One turn moves each row of this set onto another row. After a few examples, where does it send each row asked below?
fovil: [-11 -20   9 -17  14  -1  14  22  31  -8  26 -20   3]
muta: [  6 -26  -4 -17   1   6 -14 -17  27 -12 -13  17 -15]
daped: [  5  31  -8  -1  -4  42  15  -5   2  -1 -13   5  29]
luz: [ 14  20  -4  19  -4 -10   2 -16 -22  26  -1  -7   3]
ton: [  4   1  16 -28 -21  29  16   5  25 -22 -17 -24  -1]
Feno: [  9 -17   0 -13 -21  22  -3 -10  29  -4  -4   7 -22]
Nuv: [ 17  17  -3   6 -20  -1 -12 -14 -14  14  -2  -1 -15]
mufak: [-11  -4   0   0  32 -17  23  15  10   9  25 -18  26]
vati: [  1 -21 -16  -9 -16   8  -1 -11  26  -3 -13  17 -20]
bol: [ -4 -26  -1  -8  40  -7   8 -19  21  -9 -24   9  27]
linu: [  5  35 -14   5   0  15  36 -10  -4  19  -8  -5  29]
zal: [ -2  -5 -14   0  38   0   7 -23   9   2 -20  21  34]
Dib: [ -5  29 -15   4   3  30  26   0  -2   0 -23   0  38]
turev: [-10  -4   2   1  31 -21  18  16   6   9  26 -22  22]
Sul: [ -2  -7  19  -5  12 -26  -7  -1 -17 -16 -32 -31  10]
fogu: [  0 -12  20 -14  29 -31  10  -9   0 -12 -28 -29  20]
Davum: [ -5  10  -2  -2  -1  10  24  23  14  12  35 -19   7]
Ris: [ -6 -22  -2 -14  39 -18  20 -19  20  -5 -25   1  26]
lir: [  5  31 -10  12   8  23  25 -11  -7  16  -9   1  36]
gik: [  5   4  20 -19 -21  39   4   5  16 -22 -16 -21   4]
raka: [  8   9 -11  14 -14 -19  -3 -13 -18  19 -11  -3 -10]
bim: [ 14  26  -7  10 -11 -13  18 -15 -15  28  -2 -10   1]
pemi: [ -4   8  -3   0  -3   5  21  21  13  15  37 -17   3]
Redus: [  6 -15   1 -23 -23  14   9  -9  33  -7  -7  -1 -22]
mopug: [  2   1  24 -25   1  27  -6   4   9 -35 -27 -23  16]
pibu: [-12 -18 -19  -6  31   1  15 -13  21  -9 -29  18  29]
Fis: [  2 -16  25  -9  28 -21  -6  -9  -5 -18 -27 -27  20]
kebi: [ -4   8  16 -18 -16  28   5  14   3 -28 -29 -28  11]
Liga: [-11 -18  12 -18  13   0  13  24  28 -10  24 -25   5]
mozam: [  7   8  19   0  21 -22 -11 -11 -25  -8 -25 -23  21]

Ris turns into linu
raka turns into vati
zal turns into daped
Now these:
luz turns into Feno
turev turns into pemi

One turn moves each row of this set onto another row. After a few examples, where does it send each row asked below?
gose: [-12 -26   8  -2 -27  -7   8 -15 -12   7 -20   7  -7 -14 -11  30   9   3
 -16  16 -39  26   3]
kofur: [  2 -40 -16   9 -28  -5   0 -13   0   5   2   6 -17  -2  -6  12 -14  18
 -30   1 -17  43  -4]
pafop: [-35  -4   2  16  21  15 -18  -2  10  -1 -10 -12   6  18  -1  18   1 -20
  39 -16  29 -29  -2]
Pomo: [-33  -7  -2  19  19  19 -17  -5   9  -1  -4 -11   6  17  -3  22   1 -20
  41 -17  33 -25  -4]
Gog: [-31   0  13   2 -20  29  -6 -13   4  23 -11 -18  28   7 -30  22  -7 -27
  38   0  21  -3  -3]
bukat: [-29  -3  23  12   0  31 -15 -22 -11  14 -25  -1   4   6   1  30  10 -31
  25  -9 -11 -17  -7]
datem: [-27   0  24  15   1  24 -18 -18  -8  18 -24  -9   5   6  -4  29  12 -28
  29 -16  -4 -21  -3]
kibod: [  0 -13 -17  -9 -17   7  33 -14  13 -55   9   9  -1  -9  15  27  -5  -2
   5  -3  15  -5  19]
pizo: [  1 -23 -36  -2  14   6  17  -5  13 -45  20  -9  -5  -2  28  12 -18  -4
   0 -11  18  -4  12]
buziz: [ 11 -23 -37   2  10  11  12  -6  11 -33  13 -15   8   0  31  -5 -33   2
  -1 -12  21  -8   0]
sizi: [-34  10  21   4  -3  37 -23 -18 -14  25  -5 -12  11   0 -11  19  -9 -23
  32 -14   5   0  -2]
pav: [ -4 -13 -28 -14  16  -7  18   8  19 -47   3 -16  -1   4  23   4 -19  -6
  -1  -6  14 -10  20]
Ral: [ -9 -18   4   2 -26   8  -6 -21 -24  22  -1   2  -3 -22  -7  18 -12  13
 -14   5 -30  38  -4]
Fali: [-29 -10  -3  22  16  20 -16  -7  10   2  -8 -12   9  18  -1  18  -1 -19
  40 -16  34 -29  -9]
Zomul: [ -6  11  -7 -28 -14  -6  24   6  16 -45  -7  -7  12  -4   8   0 -25   4
   5  -1  15  -7  29]
nugo: [ 12   8 -10 -12 -12  12  10  -7   1 -28 -10  -6  19  -8  27 -19 -44  13
  -1 -12  12 -13   7]
soreg: [-28  -2  13  11 -16  25 -10 -14   3  24 -11 -20  24   6 -28  26   2 -24
  39  -9  24 -11  -4]
beva: [ 17 -16 -19   7 -15  24  19 -26  -3 -37   7   9   6 -13  35   8 -24   8
  -1 -13  10 -11  -2]
Livur: [-27 -14  16  10 -17  23   2 -17   6  12 -32  -8  22  13 -18  32  12 -35
  31   5   5 -20  -8]
dano: [ 19 -40 -27  22 -21 -16  14  -5  20  -1   7   0 -11   9 -14   3 -22  10
 -30  12   9  17  -5]
nevos: [-30  -7   0  19  19  17 -17  -4  10   2 -14 -13  10  19   0  15  -2 -19
  39 -15  31 -31  -7]
nevo: [-11 -23   4 -10 -40 -16  14  -5   1  13 -30  -7  16  -7 -28  16  -3   5
 -11  26 -23  24   3]
Fuven: [-23 -11  17  16 -13  19  -6 -17   5  17 -30 -13  20  12 -17  31  14 -29
  33  -5  10 -25  -8]
rorut: [  5 -14 -30  -9  12  -3  13   6  17 -35  -4 -21  12   5  26 -13 -34   0
  -3  -6  17 -15   9]
fudi: [ -7 -15   0  -6 -39   0   0 -10 -11  28 -10 -12  19 -16 -26   3 -23  16
  -9  14 -14  37  -3]
Sutet: [ -8 -33 -10  -4 -25 -20   7  -2   9  -5  -7   4 -20   2 -15  18  -4  12
 -29   8 -20  42  10]
nim: [ 18 -28 -13  17  -6 -24   3   0  14  -1 -15   2 -18  13   2  -8 -23   9
 -39   8 -13   5  -2]
nov: [ -5 -25  -8  -8 -27 -24   2   7  12   4 -21  -6  -7   6 -17  -1 -19  16
 -30  10 -19  37   8]
zaz: [-32   9  20   9  -2  29 -23 -16 -10  24  -5 -16   9   0 -15  24   0 -22
  35 -20  12  -7   1]
sas: [  5 -31 -13   4 -29 -10  -4  -5   3  15 -12  -4  -4   1  -8  -7 -29  22
 -31   3 -15  38  -6]
fuder: [  2  -9  -6   3   3 -26  -4   8  10  -5   4  -1 -32   5  -4  -5 -24  10
 -36   2 -12  21  18]
pozu: [  3 -21 -20   8 -11 -17   7   2  16  -5  27  -2 -25   1 -20   7 -23  11
 -27   5   9  33  15]

nevo turns into fudi
Zomul turns into nugo
kofur turns into Sutet
Now these:
zaz turns into datem
pafop turns into nevos
dano turns into pozu
sizi turns into bukat
pav turns into rorut

One turn moves each row of this set onto another row. After a few examples, where does it send each row asked below?
Ratub: [ -9   8 -28   0   7   5  -7  11 -56 -19 -29 -10  23  -6  16  22  10   7
  18 -18 -43  17 -15   3 -14  12   3]
Sud: [-26  -8 -18  -7  -6  -8   5  -2 -45 -23 -22  -9  24  -5  28  29  12  -4
  15  -6 -54  12   9   8 -25  18  13]
sufu: [ 21   6 -24  11  -1   4 -24   4 -52 -10  -8  10   3  -1  -9  25  -3  17
  23 -22 -22  29 -30 -15  15  12  -6]
dipez: [ 25  -7  17  28 -12  19 -24 -15  -1  11  -3   5  14 -10   0  -8 -17  -4
   8   5  -7   5   9  13   8  -7  -5]
kez: [  9   1   7  15  -8   3  -8   1 -48 -11  -4  21 -15 -11 -10  31   1   8
  21  -7   2  41 -35 -14   0  -6 -24]
rebi: [ 15  -4 -16  25  -5  -2 -30   9 -63 -10   7  21 -12  12   0  25  -4   5
  17  -2  -8  45 -42 -12  -2   8  -6]
gaf: [-20 -13 -21   7 -11   6  -6  -5 -59 -23   2 -18  23   5  12  29  32 -11
 -12 -12 -44  29 -18 -11  -3 -16   1]
dopu: [ -9   1  -1 -16 -36  -7  10  18 -40 -26  -5 -10   7  -6   2  23   4 -16
  -3  -5 -38  18 -31   7  -9 -24   1]
Rilol: [  6 -12 -33  22  -6 -13  -3  -3  -4 -19  22  12   8   7 -15   9   2 -34
 -24 -31  35  16   2   9  12  -4  51]
pape: [-15 -19 -50  29   5  -5  16   2 -12 -24   2  -1  27  -1  19   4  13  -8
 -14 -22  35  17  26   4  -2   2  38]
Disim: [ 17  -7 -12  25  15 -17 -28 -23 -18   1  -9  20  14  29 -25  38   0 -31
  12 -10  -1  36 -10  -1  18  37  37]
Bib: [ 16 -14  12  43   4  27 -31 -26 -13  12  -2   6  18  -7   8  -3  -4   0
  10   6  -3  13  15   4   6  -1  -7]
Bir: [ 13  -4  18  16  -1 -23  -9 -18  -6  -2 -10  30  -2  17 -29  41  -8 -40
  12   2  17  38 -18   3   6  20  23]
bez: [ 11  -7   6  29  18 -17 -20 -23 -17   1 -15  31   5  22 -19  40  -2 -32
  20  -2  17  44 -12   0   1  36  24]
Zesob: [-14 -12 -24  17 -14 -13  34  13   0 -25   2   8   9 -10  11   4   1 -16
 -10 -10  49  16  16  10 -11 -13  28]
Guno: [-11  -4 -15  11  -7  -8 -15  25 -70 -17  -9   7   3  15  25  15   4 -12
  12   9 -29  35 -33  11 -38   8   8]
gefin: [-26 -77  -7   6  -1  -8 -12   6 -35 -20   2   6  12  11   5  14  -7 -26
   8   8 -14   1  19  -3 -26   3  45]
Duv: [ -5 -11 -50  26   2 -14  13  21 -13 -21  -2   8  17   5  22  -4  -7  -8
  -2 -14  39  15  16  16 -14  13  44]
forur: [ 19  -1  -4   4 -30  -4 -13   7 -44 -15  12   9 -11  -2 -19  29  -4  -1
   5 -11 -17  31 -42 -14  16 -15 -10]
nofed: [ 10  -8 -16  17  -8   9 -20 -11 -53 -14  11   4   2  -1 -12  34  16   9
   2 -19 -20  38 -29 -25  23  -8 -10]
zamum: [ 14 -21  18  48  -6  22 -34 -22 -19  11  14  12   9   5  12  -4  -3 -12
  -1  18   0  25   6   5   0 -10  -4]
Til: [ -9 -20 -43  19 -19 -13  21  11  -6 -26  17  -3  19   7  10   2   6 -22
 -24 -15  33  16  14   6   2 -14  43]
dazok: [-24 -14 -13   2 -16 -18  -4   9 -56 -23  -9   2  13  11  35  25   6 -16
  12  12 -46  23  -5  13 -41  17  18]
kega: [ -2  -3 -12  20   3  -9  15  -5   6 -18   6  21   1 -14 -15  15   0 -27
 -10 -28  53  18   5   8   1  -5  32]
sil: [ 13  -7  -2  16   7 -13 -14 -33  -5  -3  -8  11  18  17 -34  44   6 -32
   4 -18  -2  30  -5  -9  28  21  29]
zozam: [-35 -77   2   8   4  -3  -3  -4 -30 -20  -4   4  14  -1   3  22   2 -22
   9   5  -5   3  25  -8 -26  -2  32]
rir: [-31 -68   4   1  10  -1   2  -1 -24 -19 -20   7  16 -10   3  19  -6 -14
  21   0  -4  -3  29  -4 -29   5  29]
faka: [-26 -10   3 -17 -36 -19  18   4 -36 -26  -7  -6  10  -6  18  29   4 -20
   5   5 -47  13  -5  11 -27  -4  10]
vone: [-36 -14   8  -2 -15 -12  16  -2 -46 -23 -14   6   7  -8  30  34  13 -13
  12  12 -30  26   0   7 -44   6  -1]
Gid: [  9 -12  15  16  -7 -17 -10 -30  -6  -3   3  18   6  18 -35  46   5 -41
  -2  -4   8  38 -14  -6  20   8  25]
teso: [-26  -2  15   5  -8   2  10   7 -52 -20 -17   5  -2 -13  17  28  16 -10
  12   4 -10  36 -25   2 -35 -14 -20]
Sudob: [ 31  -8   8  32 -17  13 -37  -3 -12  13   6  10  12   6   4 -13 -26  -8
   9  13 -12   9   2  19   2   1   7]
pili: [ -4 -15 -18  36   7 -13  -4  -1 -16 -17  18  31  -6   6  -1  11   2 -33
 -12 -14  58  34  -2  11 -16   5  39]
des: [-33 -22 -10  -3 -21 -10   6 -11 -48 -27   1 -12  22   3  26  35  24 -18
  -6   2 -52  22   4  -2 -21  -3  12]
vemov: [ 10   0 -36  27  14 -15  -7   8  -9 -15   0  26   5   1  -5   6 -12 -21
   1 -30  44  16   4  17  -7  21  48]
soz: [-20 -69  -2  -7 -10 -13  -5  15 -24 -21  -6   5  10   4  -1  13 -19 -25
  13   7 -15  -8  16   5 -25   2  46]
tuk: [-21 -63  -2 -10  -1  -8   1   9 -18 -19 -17   2  18  -8  -5  16 -16 -16
  20  -3 -15 -14  24   2 -20   4  40]
Gito: [ 23 -20   6  40 -20  16 -42 -14 -18  10  21   4  14  13   6 -10 -11 -15
  -7  15 -14  17   2   9   9  -9  10]
pag: [ -4 -11 -38  35  23  -2  -6 -15 -10 -17   8  14  16   0  -5  14  14 -20
 -12 -36  42  23  14   1   5   9  41]
vop: [-17 -20 -31  33  -4 -13  18  15 -18 -21   7  17   6   6  24   1   1 -18
 -10   0  52  29  12  13 -24   1  34]

gaf turns into teso
sufu turns into forur
Now these:
kega turns into vemov
dipez turns into Sudob
vone turns into Sud
gefin turns into zozam
Zesob turns into Duv
bez turns into sil

